Each path below is one point turned by a fixed rotation once a step. After each direction that follows a path, write how fast that rotation turns it, in degrees each step (0 if it stays still).
Each turn is a multiple of 5 degrees from 10 to 175, or 0.
Each row of a path follows its step; steps can be skipped.
Rotation 1:
step 0: [-12  -5  -4   2 -36  42 -34   3 -16   3 -45 -20  -9  -2 -36  -9  34 -88
 -32 -43  46 -42  -8   5 -11 -42  13  -6  -4  22   9  28 -20  26  13   5
  24  37 -29  18 -13  11 -15  11  -9 -43  -9   5 -14  -7  20  -2   8 -13
  -1   7]
step 1: [ 11 -47  28 -12 -17 -48 -15  -6  20 -24 -14  -2  51  30  36  -9  -3   1
 -40 -29   6   4  12   2 -38  -8  -1 -44   9  14 -13  -8   3 -46 -22  24
  13 -14  39  -7 -40  38 -15   2  -1  11  51  22   3 -10 -27 -32  17  42
  -2 -25]
step 3: [-18  39   9  -1  49   1  18 -23  28 -11 -16   7   9 -24 -50   4  19 -75
  -7  -8   2  37  -3  42   0 -58  11   9 -12 -32  -4  30 -17  -3  14  -5
  -9  -2 -52   2   9  48  14 -12 -14   5 -19   5  -9  19  22 -11 -17   0
  23 -54]
step 5: [  7  -6  -7 -28 -20  65 -11 -37 -35   0   8 -31 -41  12  13 -62  32  18
   1  33  -3 -11  21   7   5 -15 -21   4  18  27 -40  13   4 -15   6 -38
 -21  15  55   9 -25 -11 -35 -21   0  15 -19   2  -2 -10   3  12 -52 -31
 -13 -38]
step 6: [-48 -25  18  -5   2 -35  13 -20  23 -13 -14   0 -51  -2 -31  -4  19  -4
 -42 -29   1  39 -14 -14  -9   7  35 -48 -15 -12  -4   0   7  -1  24  -8
 -45 -25 -43  15  -9 -12  33 -55 -14  23 -47   6 -10  -2  12 -33 -16  39
 -38 -15]
step 7: [ -3   9  26  -5  -6   9   8 -30  10 -24 -53   8 -15  22  36   9 -18  -8
  35 -33  -4 -16  35 -15 -31 -27  22   4 -13 -24  25  -6  10 -21  49   3
 -17 -10  12 -59  13 -22  23  -8  37 -39  20  16 -38 -19 -10  12  28 -26
  19  66]
step 10: [-19   9   5 -38 -34 -31  11 -38 -20  -3 -15  33  23 -13  -1 -37  -2 -29
  60  22  11   6  17  30  11 -47  49   4 -10  32 -11 -22  49  -5  10  -8
  20 -17  13 -55  26  11 -11 -12  18  13  -3 -47 -15  25 -31  -8  21 -30
 -12  20]
step 13: [-49  -4  -2 -37 -11 -11 -15 -11  19 -15  31 -22 -23  21 -21 -18  32 -19
  60  40 -14  13   1   9  -6   6 -33  -5  29  26 -23  29  36  16  14  32
 -19   0  54 -64 -10 -15 -43 -24   3 -13 -29  -8 -17  -6   8 -23 -15  -3
 -23  -5]
step 15: [ 18  -2  41   4 -17  41  24 -34  20  18 -27 -10  -7  31  43 -13 -13   2
  34 -41  14  17 -36 -25  -7 -34   9  46 -13 -27 -28  22   9 -17  29   7
  19 -15 -37   0 -54 -33  10   5  16  -2  29  19 -15  21 -37  26  25  33
 -26  25]
step 16: [ -3   4 -22  -9 -31  46 -10  -6  39 -13 -46 -21 -16  63 -16  -9   8  -3
 -18  28  30  17 -13 -15  30  -8  13  -7  36  32  -5  10   2 -18  -5  13
 -33 -18  57   6  21  45 -54  31  -8 -17 -33  34  -1   3  15   0   0 -31
 -32   8]
step 17: [-28 -30  -8 -21  29 -26  16   9 -47 -69 -31   8  14  -2 -22   5   3   3
 -41 -45   2   1  27 -27 -16  -7  54 -35  36 -15 -11 -30  -6  27 -14 -12
  17  -5 -11  -7 -12 -27   5   3   5  51   0  25  -9  48  17 -25 -12 -22
 -33 -27]
[  2  -3   1  -5  -3  -1   2   5  11   1   3   8  -3   0  -9  -2  -7  -3
   2  -2  -1   3  -2   1  -6  -4   4 -12   4   6  -2   0  -9   5 -10  -3
 -12  -2 -14  -5  -4  -1  -2   6 -12  -1   7   9  16 -16   0   5  -5 -12
  -3  -6] | 135
[  0  -4   6  10  -2  -6   4  -6  -7   4   2  -4   4   2  10  -3 -13  -2
  -2  -2  -4   7   8  -4   7  -4  -2  18   4   4  -1   5   5   6  -9 -12
  -1   1   4 -16  -3 -10   7  -5  -5  -7  10  -1   0  -3  -3   2   1  -7
 -10   9] | 135
[  8  10  -5  -8   5   7  12   3   4  -3  -2   5   9  -6   8  -5  -6   0
  -5   6   6  11  -1   0   6  -1   5   0  -3  -2  -6   0   0   4  -3  -4
   9  -6   0  -3   7   6  -5   6 -17  11  -5   7  -2  19  -2   8  -3  -5
   2   5] | 55
[ -2  -4   5   2  -6   4   3   2   1  -4 -13 -15  -4  -6  -8  -7   5  11
   6   6   0   2   1   9   8 -10  -5  -1  -3  -4  -2   1  -2   7 -10   3
  -1  -1   6   0   5   0 -13   1   4   0   1  -9  12  -2  12   0  -9  -4
   8  16] | 130
[  9  -4   8 -11  -7 -10  -3   1   8  -8   2  -2  -2   6   1  11  10  -3
  -2  12  -5  -1   5  -7  -3  -1   2   2   2  -3  11   0   5 -14   1   4
  -3  -1   2 -10  13   3 -14   4 -10  -4   7  -8  -3   1  -8  -2   6  -6
  -2   3] | 120
